In the data rows, the value 128 means zero.
Each group is a hidden curve, and its rows are points along it. There are 2 groups. The rows also spread widely along one direction, which tells nothing about the groups.
Each row in order, then its group:
[167 109  90 115 184 116 116 125 152 110 133 123  47  85 114 155 169 115
 108 127 161 134 137 172 124 159 123 154 152 163 113 112] U
[ 90 231 180  79 101 136 142 255  90  77  92 101 169 255 245   0  89 216
 125  48 183 161 192  92 150 155   0 114  59  32 119 124] Q
[128 142 105 131 153 141 136 103  82 157 122 118 125  69  86 202 144 106
 137 133 117 146 116 115 134 143 172 102 138 157 135 134] Q
[141  90  67 106 148 103  89  64 158 129 175 170  80  75 129 190 160  59
  97 172 134 125  68 173 109 113 142 158  95 155 110  91] U
[129 105 103 135 158 111  93  90 147 124 140 146 125  45  92 201 157  69
 106 130 121 147  97 155 110 130 156 121 176 146 140 107] Q
[115 218 217  83  70 131 140 255 162  59  82  98 155 255 255   0  41 255
 133  29 180 138 246  81 146 139   0 154  68  10  98 115] U
[100 177 144  98 121 116  99 198 133 101 114 116 144 192 179  68  98 149
 114  92 140 158 171 114 125 133  41 109 109  72 109 105] Q
[113 165 151 141 119 147 162 141  90 156 101 103 177 129 102 134 124 156
 146 119 103 137 152  97 131 127 150  82 131 129 136 159] U
[171  85  72 142 188 126 134  70 132 146 144 124  12   0  64 243 189  68
 140 165 133 124 105 178 124 138 198 147 163 199 116 110] U
[176  25  82 171 179 144 138   0 140 183 163 129  96   0   0 245 196  54
 124 214  98  96  76 172 125 112 255 150 188 238 154 148] Q
[192 110 126 183 168 177 190  18  76 220 118  95  93   0   0 255 166 102
 188 184  73  96  84 117 132 115 255  84 189 240 153 166] U
[ 88 136 139 107  95 104 112 157 144  88 133 154 183 222 196  43 102 154
 116 101 137 132 139 119 121 128  66 151  93  82 120 134] U
[ 96 193 191 125  86 142 130 228 128 102  91 102 204 242 173   2  76 196
 108  81 144 142 184  79 136 132  17  86 105  53 138 130] U
[124 178 134 107 138 144 154 161  75 147 123 123 117 127 126 154 139 143
 155 110 144 133 123 101 140 145 125 105 101 116 126 129] Q
[117 102 105 154 135 136 140  73 113 165 128 119 143  60  70 197 153  91
 130 165 100 133  94 140 117 120 199 106 152 174 154 146] U
[118 203 215 115  74 141 161 235 116  99  79 103 187 255 206   0  58 228
 140  52 136 116 202  77 133 135  27 117 106  52 122 136] U
[133 174 126 107 139 145 132 156  85 145 125 117 115 137 135 159 129 137
 148 125 140 133 124 107 144 139 121 106  85 113 120 116] Q
[106 110 134 127 123 100  83 160 186  81 133 140 145 156 165  41 116 119
  80 104 153 140 157 154 114 129  58 160 154 111 133 113] Q
[160 115 110 113 162 112  83 160 187  94 150 134  70 122 157  93 132  90
  89 139 169 141 134 158 131 128  47 166 114 124 106  85] U
[138 146 106 134 167 156 162 104  63 165 113 119 118  71  80 211 174 114
 161 139 128 158  96 116 142 145 183 110 143 173 142 144] Q
[ 92 196 191 114  72 135 160 213 104 115  77 103 193 246 192  21  73 207
 144  71 121 134 190  72 137 124  60  96 113  58 133 140] U
[147  57  58 162 187 120 100   2 142 174 147 141  76   0  19 255 186  17
 117 184  77 142  59 179 101 123 255 115 207 219 152 126] Q
[111 149 129 104 129 118  99 166 139 104 125 129 143 160 173  88 116 125
 109 103 132 163 145 121 118 142  59 126 124  99 121 107] Q
[131 162 149 119  91 120 139 153 138 113 129 131 142 191 169  86  88 160
 127 112 128 116 132 113 122 122  80 135  91  96 103 114] Q
[105 128 128 102 103 107  76 139 167 103 161 148 170 200 189  70  98 122
  96 132 140 122 121 130 115 109  77 133  73  93 117 111] U
[104 140 139 147 114 144 134 142  95 143 109 108 171 128 109 129 116 144
 131 125 111 155 150  90 137 121 141  82 136 122 145 146] U
[130 159 154 143 109 167 163 114  97 170 100  99 163 108  80 171 114 147
 159 138  91 122 128  90 136 112 182  87 137 148 135 145] U
[149  69 140 148 104 130 136  74 161 137 143 141 135 138 113  94 113 148
 125 161 115  83 131 136 122 100 177 160 132 149 123 152] Q
[102 133 199 101  64 103 110 225 185  32 114 151 186 255 255   0  59 236
  87  56 174 110 217 127 131 127   0 189  88  19 114 142] Q
[169 109 116 176 150 182 181  24  70 225 113  96 120   0   0 255 154 103
 180 174  76 102  83 106 131 112 255  79 181 216 163 164] U
[ 88 254 177  84  84 136 137 255  96  67  89  87 165 255 255   0  87 245
 130  40 190 164 216  87 150 161   0 111  44   8 113 117] Q
[179 110 107 144 177 138 122 115 143 138 136 112  43  46  91 179 164  99
 124 155 142 137 131 161 134 133 159 148 170 175 123 108] U
[124 151 142 114  97 115 115 145 159 114 127 125 137 203 191  67  80 163
 135 117 124 117 152 103 131 110  79 136  83  93  92 114] Q
[ 91 130 132 111  93 112 105 155 147  98 138 147 185 213 205  50  96 145
 106 111 128 132 134 128 118 132  76 137  99  77 129 131] U
[132 136 157 124  71 116 126 147 161 108 134 132 148 227 183  56  75 172
 119 121 119  93 145 108 122 109  76 152 100  80 111 123] Q
[143 143  97 143 147 138 160  91  94 165 135 122  97  62  79 245 148 114
 169 149 106 119  87 118 129 128 203 105 112 161 111 121] Q
[134 103 114 162 153 153 157  66  81 178 120 113 141  26  34 227 166 104
 140 159  89 141 100 101 134 136 237  85 162 179 165 176] U
[149 109 145 115  93 125 141  96 159 129 133 146 146 187 149  83  93 155
 118 130 124  92 121 109 125 111 128 163 102 126 114 138] Q
[130  81  85 146 171 106  82  70 152 123 143 147 110  31  85 211 161  59
 101 148 109 155 108 172 109 135 178 135 184 162 147 123] Q
[144 174 169 133 117 147 183 169 102 142  91 100 131 158 124  98 106 199
 168  91 128 114 162 107 133 147 127 119 149 118 137 140] U
[160  73 110 158 109 129 158  21 139 167 137 139 118  65  65 224 130 100
 156 177  77  76  86 145 123 100 250 138 144 187 133 149] Q
[130  78 128 145 127 119 114 119 175  96 133 130 131 138 132  70 135 128
 105 131 137 119 153 158 122 122 115 152 145 130 137 136] Q
[ 95 219 161  96 111 144 146 253  81 102  96 100 150 243 206  29 114 202
 148  63 181 162 172  93 152 154   7 104  65  57 120 121] Q
[102  90 122 134 111 103 116 136 170  73 121 140 139 162 152  65 135 142
  99 118 140 130 164 164 115 130  97 166 154 119 137 132] Q
[129  82 124 139 153 114 100  92 167 121 139 144 117  73  93 147 153  81
 103 139 117 127 123 162 113 123 152 146 172 155 144 128] Q
[ 93 153 139  73  73  86  69 186 187  59 161 161 178 255 255   0  75 159
  79  96 157 121 149 134 111 118   0 156  34  36  83  94] U
[150  44 111 176 133 135 150  30 152 164 131 122 116  31  43 193 164 100
 140 177  90  78 103 153 119  98 255 147 184 195 149 168] Q
[109 113 103  74 125  80  72 168 177  55 156 172 111 202 228  41 124 120
  76  98 179 150 144 161 112 154  16 185  94  87 101  95] U
[129 173 111 121 148 154 158 144  54 152 117 115 118 104 119 183 159 125
 150 129 129 147 107 108 151 150 145 103 110 133 144 132] Q
[111 217 152  76 118 135 158 222  85 112 104 117 144 215 194  65 115 184
 124  82 169 154 149  95 138 160  38 111  84  72 127 125] Q
[110 126 114 106 143 100 103 111 143 108 132 141 121  87 121 166 140  90
 109 116 117 149 124 148 111 145 125 121 150 129 125 112] Q
[148  85  86 122 164  95  90  96 161 118 160 154  57  69 116 184 162  63
  97 146 146 132  90 175 125 139 134 171 139 161 119  95] U
[147 132 128 124 150 121 119 176 154  91 116 110  72 137 162  83 135 145
 131 104 163 141 173 151 146 141  77 152 135 117 117 105] U
[ 86 171 137 102 108 119 109 201 143  94 110 116 147 181 182  81 100 149
 119  79 143 156 169 119 125 139  47 111 114  74 121 108] Q
[130 100  89 146 166 114 112  58 133 155 138 141 109   0  59 255 161  51
 120 147 102 143  81 152 105 126 215 120 182 177 147 121] Q
[122 170 139 127 126 141 139 169  94 140 117 105 130 120 128 137 132 137
 140 122 131 143 134 109 139 135 118  99 125 114 139 128] Q
[ 76 169 177  87  88  70  59 255 198  11 117 147 174 255 255   0  65 199
  68  41 183 159 230 142 113 151   0 163 113   0 109 104] Q
[139 128 118 103 148 103  99 175 170  69 130 139  75 165 192  59 127 131
  84 108 182 145 156 172 138 151  27 166 126 104 117 102] U
[ 95 149 152 120 109 127 122 178 114 103 106 126 187 205 170  33 112 170
 112  98 137 152 163 111 134 145  64 116 128  80 146 146] U
[117 146 139 157 109 155 161 114  82 167  98 103 157 111  84 172 115 145
 160 128  97 129 131 100 126 118 188  79 152 136 149 157] U
[137  98 159 137  73 119 130 137 182 112 131 125 152 200 178  33  77 171
 125 118 117  73 164 110 120  90 100 151 105 101 109 133] Q
[156  95 153 139 109 121 134  97 164 123 134 145 141 178 131  57  99 149
 114 139 124  85 140 136 130  96 131 156 113 131 121 140] Q
[107 139 117  85 116  71  80 209 191  39 146 153 100 238 255   8 107 140
  82  91 172 150 162 162 129 147   0 174  81  54  90  89] U
[132  72 116 158 152 125  88  71 167 131 141 133 115  58  78 164 158  86
 108 154 123 131 119 165 131 119 172 135 173 161 148 133] Q
[117  97 114 134 147 104  99 113 168 102 126 146 124  97 121 132 137  91
 101 121 121 148 134 172 107 142 118 145 167 124 132 120] Q
[137 179 177 133  88 153 167 172 108 144  93 103 169 187 140  77  95 199
 142  98 117 123 158  90 126 124 105 113 136 109 141 141] U
[106 132 183 112  66 113 122 188 192  54 117 133 177 255 227   0  72 222
  99  84 146  96 203 112 127 113  15 176 101  53 119 128] Q
[122 105  89 106 124 115 101  68 134 138 167 156 151 115 130 164 130  88
 120 155 118 114  84 140 117 110 169 134  95 141 115 124] U
[127 108  99 114 114 114  75  87 156 131 181 159 151 135 153 147 128  93
 104 159 122 107  84 128 118 101 126 143  89 129 112 108] U
[113 131 138 149 124 143 127 126 113 141 120 121 160 117 105 130 139 123
 127 139 110 139 132 114 131 132 138 105 145 140 153 151] U
[142  78  86 147 186 129 107  28 109 173 147 138  98   0  31 255 166  29
 133 165  96 150  72 143 124 136 251 111 180 195 143 132] Q
[111 124 125 155 132 142 144 114 108 154 103 110 157  81  71 163 142 126
 131 142 107 145 129 107 131 124 177  95 156 151 147 153] U
[161 126  91 148 157 147 160  75  78 199 139 120  93  25  60 255 159  80
 169 168 103 123  64 123 125 126 230 103 137 188 137 131] Q
[100 108  90  92 105  96  96  96 146 110 170 175 137 158 183 133 126  92
 115 147 130 116  90 148 105 116 116 164  75 106 104 104] U
[125 197 195 119 100 136 155 255 143  86  78  94 128 255 209   0  73 221
 146  65 159 133 211 108 135 136   0 144 125  62 119 113] U
[112  88 152 144  87 111 124 144 171  87 125 140 153 207 174   4 111 170
 108 109 146 111 181 135 125 117  81 175 135  99 130 156] Q
[177 128 151 119 157 136 154 167 140 115 117 118  77 139 133  92 130 161
 122 105 167 124 158 138 137 146  99 160 153 128 133 132] U
[108 121 119 141 127 138 143 106  94 141 108 129 158  98  96 149 143 119
 133 132 110 145 121 117 133 126 169 108 150 147 149 148] U
[ 95 158 160 136 110 141 148 164  99 127  99 111 176 157 125  96 119 160
 139 101 105 148 155  99 121 137 107  85 140 103 140 155] U
[117 105 115 142 121 140 141  89 112 151 127 141 155  88  96 170 147 101
 135 150 106 129  95 127 124 116 184 126 138 156 146 144] U
[133 184 128 121 150 163 172 159  53 160 109  99 119 109 121 173 159 147
 158 116 139 146 118 103 147 155 148  98 121 137 147 137] Q
[140 149 114 147 167 158 173 113  56 182 120  98 103  45  67 234 174 114
 168 149 115 137 103 114 137 141 212  85 133 170 141 141] Q
[122  99  94 106 120  98  65 104 176 104 182 164 121 153 182 126 118  84
 107 147 140 127  93 146 121 111  90 159  66 107  98  98] U
[ 97 126 121  63  93  81  62 165 179  70 184 171 156 252 248  15  89 115
  80 111 154 127 131 131 116 120   4 168  42  58  85  85] U
[135 129  98 140 164 141 133  78  79 174 129 119 105  22  56 253 167  88
 157 151 110 146  93 131 130 141 215  91 146 167 138 129] Q
[125  92  90 104 139  97  69  79 172 124 179 168 106 102 152 168 134  56
 104 159 133 125  73 157 116 110 135 154  99 137 110  88] U
[148  65 138 148 114 132 134  71 168 140 142 135 139 118  94  94 121 126
 110 151 129  85 122 144 128 100 171 161 148 165 142 147] Q
[135 151 148 121 105 125 131 140 120 129 123 143 130 155 150 125 101 140
 143 121 119 105 109 115 135 120 115 123  98  99 109 121] Q
[124 173 124 126 148 158 166 158  56 154 113 103 111 118 112 162 150 139
 154 123 142 148 124 114 152 159 145  86 106 138 144 141] Q
[ 86 208 153  96 110 136 157 242  78 100  88 100 155 232 194  43 120 190
 135  82 173 170 170 100 150 164  33 115  94  82 137 131] Q
[156 148 165 127 128 141 173 165 128 127  98 110  93 146 127  91 121 171
 143 109 146 123 176 114 135 134 118 146 153 146 130 133] U
[144 135 109 136 132 138 132  91 104 161 141 134 104  76 105 215 128 106
 144 152 115 120  92 109 131 126 172 114 128 157 119 122] Q
[ 93 150 157 114  96 113 134 170 126 101 116 133 173 196 168  44 114 163
 123 106 134 123 141 118 114 130  70 127 115  88 134 133] U
[137 129 149 123  93 125 146 123 153 130 131 128 144 157 146 101  93 138
 134 134 115  88 128 106 123 105 115 139 104 126 110 119] Q
[141 172 176 125 131 136 126 227 157  97  94  93  92 196 171  14  93 194
 126  92 165 136 202 122 145 130  24 139 127  91 112 104] U
